[[-0.6 -3.1  1.9 52.0]
 [-0.2 -2.4 39.5 52.6]
 [-0.5 35.3 39.1 52.0]
 [-0.8 34.5 39.2 52.3]
 [-0.1 -2.5 38.5 52.2]
 [ 5.4 35.4 38.8 53.2]
 [-0.1 35.4 38.9 52.5]
 [-0.5 -2.5 39.4 52.0]
 [-0.7 35.1 39.2 51.7]]
->
[[ 1.9 52.0 -0.6 -3.1]
 [39.5 52.6 -0.2 -2.4]
 [39.1 52.0 -0.5 35.3]
 [39.2 52.3 -0.8 34.5]
 [38.5 52.2 -0.1 -2.5]
 [38.8 53.2  5.4 35.4]
 [38.9 52.5 -0.1 35.4]
 [39.4 52.0 -0.5 -2.5]
 [39.2 51.7 -0.7 35.1]]

[[ 68.4  50.7  56.9  23.4  49.7 -51.3 -43.5  -1.3  -4.8 -21.2 -62.4  -8.9]
 [ 39.6  43.6  -2.7 -50.0   6.5  43.9 -46.9 -38.7   0.5 -38.2 -35.0   0.6]
 [-50.8 -18.8 -24.4 -14.6 -38.6  34.8  32.4 -14.9 -15.0  15.8  39.2  -5.6]
 [-32.4 -14.7 -12.0  14.9 -14.3   9.0  23.1  -5.9   6.7  20.5  41.0  10.9]]
->
[[-62.4  -8.9  68.4  50.7  56.9  23.4  49.7 -51.3 -43.5  -1.3  -4.8 -21.2]
 [-35.0   0.6  39.6  43.6  -2.7 -50.0   6.5  43.9 -46.9 -38.7   0.5 -38.2]
 [ 39.2  -5.6 -50.8 -18.8 -24.4 -14.6 -38.6  34.8  32.4 -14.9 -15.0  15.8]
 [ 41.0  10.9 -32.4 -14.7 -12.0  14.9 -14.3   9.0  23.1  -5.9   6.7  20.5]]

[[ 15.2  -2.1  -7.7]
 [ 18.2 -28.5  -5.1]
 [-59.5 -32.2  -4.8]
 [ -7.2  -9.0  13.9]
 [-46.5  15.6  14.6]
 [-37.4 -11.7  12.5]
 [-49.2 -18.0  -6.1]
 [-24.5 -16.8  -6.0]]
->
[[ -2.1  -7.7  15.2]
 [-28.5  -5.1  18.2]
 [-32.2  -4.8 -59.5]
 [ -9.0  13.9  -7.2]
 [ 15.6  14.6 -46.5]
 [-11.7  12.5 -37.4]
 [-18.0  -6.1 -49.2]
 [-16.8  -6.0 -24.5]]

[[ 51.9 -16.8  -7.9 -16.9 -16.0 -14.7  -6.5 -52.3  22.7 -19.3 -12.1  -4.4
   -5.0]
 [  8.0 -11.3   3.7  -4.3 -14.0 -12.0  11.1   4.2  20.6  13.9  -8.5 -46.2
    0.3]
 [ 22.4   1.4 -14.1   9.8   3.7   7.6 -21.8  -5.7  19.5 -42.0  10.3 -37.8
    2.9]
 [ 16.7   7.2 -20.6  27.6  16.4 -23.0 -34.6 -16.8 -11.6  27.0  -0.5   7.3
   24.9]
 [  1.9  -3.8  27.7 -12.6 -10.2 -18.1  43.6 -32.7  -8.3  -7.5 -13.2  19.5
   11.9]
 [ 10.1  23.3   2.1  12.9  22.2  -8.0  -5.0   0.1 -50.8  -6.9   5.1 -19.2
   15.3]
 [ -0.8   4.4  -6.8  49.8  19.8 -13.8   3.4 -14.9   9.6  -7.8  22.1 -26.8
  -13.1]]
->
[[ -4.4  -5.0  51.9 -16.8  -7.9 -16.9 -16.0 -14.7  -6.5 -52.3  22.7 -19.3
  -12.1]
 [-46.2   0.3   8.0 -11.3   3.7  -4.3 -14.0 -12.0  11.1   4.2  20.6  13.9
   -8.5]
 [-37.8   2.9  22.4   1.4 -14.1   9.8   3.7   7.6 -21.8  -5.7  19.5 -42.0
   10.3]
 [  7.3  24.9  16.7   7.2 -20.6  27.6  16.4 -23.0 -34.6 -16.8 -11.6  27.0
   -0.5]
 [ 19.5  11.9   1.9  -3.8  27.7 -12.6 -10.2 -18.1  43.6 -32.7  -8.3  -7.5
  -13.2]
 [-19.2  15.3  10.1  23.3   2.1  12.9  22.2  -8.0  -5.0   0.1 -50.8  -6.9
    5.1]
 [-26.8 -13.1  -0.8   4.4  -6.8  49.8  19.8 -13.8   3.4 -14.9   9.6  -7.8
   22.1]]

[[-22.1 -58.1  -5.2  50.8]
 [-36.8   0.6 -25.2  -0.7]
 [ -9.4  32.4  -5.6  27.9]
 [-43.5  11.0 -42.9 -43.9]
 [ 37.4  40.1  22.6 -14.4]
 [ -4.5 -38.0  15.8  -8.6]
 [-47.4   2.7  -1.2 -19.5]]
->
[[ -5.2  50.8 -22.1 -58.1]
 [-25.2  -0.7 -36.8   0.6]
 [ -5.6  27.9  -9.4  32.4]
 [-42.9 -43.9 -43.5  11.0]
 [ 22.6 -14.4  37.4  40.1]
 [ 15.8  -8.6  -4.5 -38.0]
 [ -1.2 -19.5 -47.4   2.7]]

[[ -2.4 -24.9  10.9  24.7 -16.2   8.8   1.2  17.3   5.6  23.3  18.2]
 [-14.3 -41.0 -38.3 -23.5  34.1  18.1 -27.0  -9.8  -6.5  12.3   1.2]
 [-37.6  17.4  13.1 -51.0 -36.9   7.6   0.2  10.0  24.0 -12.1 -29.9]
 [-15.9 -29.0 -28.4 -25.0  29.8  19.3 -28.2 -14.5  -1.9  12.4   7.5]
 [ -5.2  29.3  22.5 -18.1  37.0  -7.2 -29.9  20.4  13.6  47.7  38.2]
 [-15.0  25.8  14.4 -21.2  22.7  25.9  -3.8 -27.2  11.1  20.8  21.1]
 [-19.0  26.0  11.3   2.8  53.1  24.7 -26.4 -23.3 -21.7  20.8  54.2]
 [  9.6 -31.4   9.5  32.6 -16.2  12.2   8.5  18.9  -3.5  28.0  12.7]]
->
[[ 23.3  18.2  -2.4 -24.9  10.9  24.7 -16.2   8.8   1.2  17.3   5.6]
 [ 12.3   1.2 -14.3 -41.0 -38.3 -23.5  34.1  18.1 -27.0  -9.8  -6.5]
 [-12.1 -29.9 -37.6  17.4  13.1 -51.0 -36.9   7.6   0.2  10.0  24.0]
 [ 12.4   7.5 -15.9 -29.0 -28.4 -25.0  29.8  19.3 -28.2 -14.5  -1.9]
 [ 47.7  38.2  -5.2  29.3  22.5 -18.1  37.0  -7.2 -29.9  20.4  13.6]
 [ 20.8  21.1 -15.0  25.8  14.4 -21.2  22.7  25.9  -3.8 -27.2  11.1]
 [ 20.8  54.2 -19.0  26.0  11.3   2.8  53.1  24.7 -26.4 -23.3 -21.7]
 [ 28.0  12.7   9.6 -31.4   9.5  32.6 -16.2  12.2   8.5  18.9  -3.5]]

[[-13.8  -8.6  25.6  -6.2]
 [-12.7  41.3  40.2   2.7]
 [ 28.9  54.5 -24.8   4.1]]
->
[[ 25.6  -6.2 -13.8  -8.6]
 [ 40.2   2.7 -12.7  41.3]
 [-24.8   4.1  28.9  54.5]]
